Each path below is one point turned by a fixed rotation once a step. After each direction that follows a path, write how fast that rotation turns it, in degrees a step (0 if it stays still).
Each turn is a multiple of 5 degrees from 10 to 175, or 0.
Each row of a path follows its step; steps can be skipped.
path 1
step 0: [-11.0 -16.1  -3.0  19.5  13.6  15.0  -0.4  -9.3  13.8  13.6   8.2   3.1
   7.8  -8.7   3.4  -5.1  10.1 -27.0 -23.2  -7.4   5.7   3.0  -8.6  -7.1
  14.9  -1.4  10.4 -17.5 -32.9 -11.7  32.8  -0.4  11.3  15.3   9.4   0.3
  11.9  -0.5   8.9  19.0 -54.7  -6.2 -21.7  -8.6  -5.4  25.8 -18.4   4.1
  -9.6  14.7  -0.3  -7.6  11.2  -2.6  -6.2]
step 1: [  1.9  -2.0  15.6 -18.1   4.6   9.6  -9.4  10.1  -3.7  -2.8 -12.7 -17.1
  30.3 -22.1 -27.2  -1.5 -32.5  18.5  -7.6   9.8   9.0  11.3  -7.9 -28.6
  35.0 -10.2  11.2   1.2  10.0  12.5  -9.5  20.5   9.2  27.9 -12.7  -9.8
   3.6  11.3 -10.7 -15.4   5.0  17.3  10.0 -22.5   4.4  -3.1  -7.7   8.5
   7.9  18.2   9.2  18.0 -22.4 -10.9  13.5]
step 2: [  4.4 -15.2  -6.9   8.6 -21.4 -12.5 -14.7  11.1 -18.5 -19.4  -9.4  -6.4
  -9.6  -5.5 -11.1  -9.3  34.4   6.7  19.3   1.8  -8.8 -20.8  -7.5 -21.6
  14.5  -7.3 -52.1   1.7  12.6 -13.1  17.3 -21.4   5.6   4.8  15.5  25.3
  24.9 -21.8   9.9  -1.7 -10.3   1.4   3.9 -17.0  -8.7 -16.0  -1.0   7.4
   4.9  -0.6 -18.6  -9.8  -8.8  -8.4  -7.5]
step 4: [-15.7  21.2  14.7 -12.2  -4.6   3.9   1.6  -5.6   9.8   4.0  -2.9 -25.5
   4.4 -15.9  11.4  19.0 -25.9  17.5  13.8 -15.4  -7.9 -14.5  -9.3   6.9
  -4.6   6.2 -19.3  -1.3  14.5   5.8 -10.8   5.5 -34.2   3.8  17.1  -3.0
   1.0  -1.2 -11.1 -24.1  22.6  21.7  16.1 -20.9 -26.8  13.7 -12.0  -2.2
 -14.7   3.3   5.8  28.4 -32.2 -14.5 -12.8]
step 5: [  3.3  -6.0 -18.1   4.8 -25.8  23.6  -2.4 -14.6   8.5 -19.7  -4.6  22.0
 -18.6   6.5 -10.8 -18.5  15.3 -13.3  17.4 -12.6  -0.2 -10.4  -0.9  -5.1
 -12.1 -30.1  -6.2   1.6   7.8  22.1  -4.0 -28.5 -25.5  -9.5  13.7  26.9
  11.3   5.8  -8.4   4.0 -14.6  -5.0 -15.2 -25.5 -10.4   8.0  -4.6  -4.9
 -10.0 -24.4  -6.3   2.1  35.1   8.7   9.6]
step 6: [-31.1   3.8  12.4  11.9  15.7   1.5 -12.2   7.7   4.9   0.8  24.6  -4.6
  -6.6 -24.4 -30.4  -4.0 -13.4 -16.5 -26.9   9.8  10.6   3.4 -19.0  24.5
  -3.5 -11.8  19.1  18.1 -19.2  17.8  -5.7   5.1 -22.1   0.9  -2.2 -10.9
  -8.9  -4.0   0.6  12.2  19.1  19.0 -40.7  18.8  -8.4 -13.4  -3.9  -0.3
  -7.0  26.0   6.4  -3.8  12.9   0.3  -3.3]
step 7: [-14.3  18.7   4.6  -9.0  20.4  12.5   8.8 -22.0   2.9 -27.5 -15.9  -9.0
   9.8  24.2 -15.6   7.3  -0.1   2.1  14.5  -8.9  -4.6 -20.3  -1.5   6.7
  -1.0 -11.1 -20.2  14.0  -9.0   9.6  11.2   7.4   7.6  11.9  -2.9  16.6
   7.5   1.9   4.4   3.7  -5.6  -3.4  19.6  -1.6  21.3  25.0 -26.9  19.3
 -22.4  15.8  14.2  24.8  -9.5 -39.9 -24.4]
step 8: [ 25.2 -22.4   3.9 -31.8 -14.6  -7.9 -32.4  12.0   6.9 -18.9 -14.1  13.2
 -15.4  -8.0 -27.5 -26.0   2.1  -5.5 -11.1  -4.1   6.9  19.9  -9.5  13.0
  20.0 -40.4   3.3   0.6  18.1  -2.2   6.6 -14.2   4.5  -6.1  10.0   2.5
 -13.7  23.0  29.6   5.4 -13.4  -6.2  17.2  -6.0  15.8  -4.5   4.1   0.3
 -11.6   1.5   0.0  -3.3  18.2  11.7   6.5]
step 9: [-12.2  -7.5   3.3  38.9 -31.1 -16.0 -24.7   0.6  -2.4   6.9  14.3  -9.4
  -1.0 -11.2  -4.2   2.5 -11.2  20.8 -18.5  17.7   6.7  10.0 -10.7  19.2
  -1.4  -1.9  -4.9  10.4 -30.5  -8.9  18.8   9.6  26.4   6.1  22.9  -0.8
  10.9  -5.5  -8.2 -13.4  27.7   9.1  13.4  25.9  -9.8  -6.8  -8.3  17.3
 -13.1  18.0  -9.1  -9.5 -10.4  -3.6 -23.4]
step 10: [-14.8   5.9  -7.7 -14.5  -6.9  -5.4  -7.5  15.5  -7.3  -3.8   7.9  -2.3
   8.9  41.1  10.7  -4.7 -25.1 -10.3 -10.3 -24.7 -19.8  29.3  14.3 -10.9
  -9.3  13.2 -15.8  -6.4   8.9  11.7  16.0   0.6   3.2   8.3  17.8   0.8
  23.5  23.4  -9.5  -2.5 -36.2  -9.6   5.2 -28.2   8.9  28.2 -15.7  12.6
  -4.1  -7.8   7.0   8.9 -15.1  -3.8 -16.2]
step 12: [-13.7  12.9 -29.4  40.6   0.0  10.7   4.2 -10.6 -29.4  13.9   8.9 -11.1
  14.5  -2.6 -21.9   9.3  -5.5   9.3  -2.4  -8.9  -6.3   5.8  -4.4 -16.4
  14.2  -2.6  -6.2  18.8   3.2  21.6  -7.1  -1.7   2.6  18.1   6.2  26.7
  32.6 -10.1 -26.1 -14.5  10.0   9.7 -11.2  12.0  10.4 -35.6  -8.2   9.3
  -6.4 -15.3 -11.6 -11.3   8.3  -9.6 -12.8]
Directions:
[ 5.9  0.1 -0.7  0.2  1.8  4.5  2.9  2.7  1.0 -4.4  1.5 -5.2  0.1  7.6
 -4.6 -4.6  1.1  5.8 -0.7  2.6  1.6  0.1 -2.3  7.0 -3.2 -2.7  6.1  3.8
 -8.4 -4.7  3.9 -4.7 -6.5  3.8 -1.4  1.3 -3.8 -0.9  3.1 -3.9 -3.9 -1.9
  3.6  3.0 -0.9  1.3  2.8  3.7  2.0  3.8 10.0  3.2  2.9  3.6 -2.8]
40
[  4.1   0.2   0.6   5.2   0.1   5.1  -5.6   3.0  -0.5  -5.4   0.2  -2.2
   5.5   0.8   3.8   0.4  -1.5   0.0   6.0   0.2  -5.5  -4.9   3.1   2.6
   2.1  -4.6   4.6  -5.0  -0.3  -1.5  -1.1   2.7   5.1  -3.0   0.9   1.9
   3.4   0.3  -8.2  -1.2   2.6 -12.8  -3.8   3.1   1.7   0.2  -8.8  -1.0
   1.3   2.0  -1.0   5.1   4.9   1.3   2.1]
160
[-6.7  4.3 -1.9 -8.3  4.5  4.4  6.5 -3.6 -2.8 -2.3  5.1 -3.1 -3.8 -2.7
 -4.4  6.5 -0.6 -1.2  8.5 -1.5 -0.4 -2.5 -1.1  1.2 -3.2 -1.0 -2.0 -0.5
  2.0  0.5 -0.1 -3.8 -5.5 -0.4  3.3  3.4 -3.6  3.0 -4.8 -1.4  3.6 -3.0
 -2.9  7.7 -8.5 -0.2  4.6 -1.8 -0.4 -3.3 -2.2 -1.3  4.4  0.1  5.8]
40
[ 2.7  3.8 -6.6  0.1  0.9 -2.5  3.3  0.6 -6.4 -1.6 -2.3  6.6  5.8  3.8
  5.2  1.0 -0.9  0.0 -2.0 -3.7 -1.9 -0.6 -3.3 -5.2  3.5 -0.5 -8.5 -1.8
 -4.7 -3.6  3.7 -7.8  0.6 -6.1  1.6  4.8 -5.4  2.7 -2.0  5.9 -3.6  0.4
 -5.3 -1.9  0.3 -1.5  2.2  3.7 -5.7 -2.7  2.3  7.7  2.8 -0.2 -3.9]
140
[ 1.3  0.9 -5.0 -5.2  1.4 -3.6 -0.5  5.2  0.5  1.5  3.1  2.1  2.4  1.6
  3.6  2.8  1.3 -5.2 -0.8  2.4  2.1  3.6 -5.5  2.5 -1.4 -7.2 -0.1  1.4
 -0.2 -1.3  4.3  4.9 -2.7  0.0  1.5 -6.6  6.8 -3.4 -3.3  3.8  1.1  6.8
  6.0 -0.2  1.8 -1.1  1.5 -1.7  5.7  1.8 -1.6  9.7  7.4 -1.2  9.7]
145
[  4.2   2.5  -1.1  -3.1  -7.3   4.0  -0.5  12.2   2.4  -1.3  -0.3  -7.2
 -11.7  -3.1   3.9   1.1   0.9  -1.7   2.0   0.0   3.0   6.7   4.0  -3.5
  -2.7   6.1  -4.5  -2.3  -2.3  -1.8   3.2   2.5   3.2  -2.0   2.1   1.2
  -4.6   1.9  -2.3   2.0   5.2   1.5   5.7   0.9  -0.9  -1.0  -4.1  -0.4
  -2.2  -2.4   2.2   1.5   2.4   1.4  -4.8]
60
[  3.0   3.9  -4.5   0.4  -2.2   3.9  -3.1   2.0   4.7   1.8  -1.1  -1.0
   3.8   2.5  -1.6   3.1  -8.4  -5.2   0.1   4.2  11.5   0.2 -10.4   5.1
   1.6   1.8   1.8  -6.7  -2.5  -0.2  -3.3  -1.8   2.6  -1.0  -2.9  -2.7
  -6.5  -1.8   0.8   1.6   0.4  -3.1  -2.1  -3.7  -1.8  -3.2   2.2   0.6
  -3.6   3.9  -6.3  -7.4  -0.1   1.2   2.2]
135
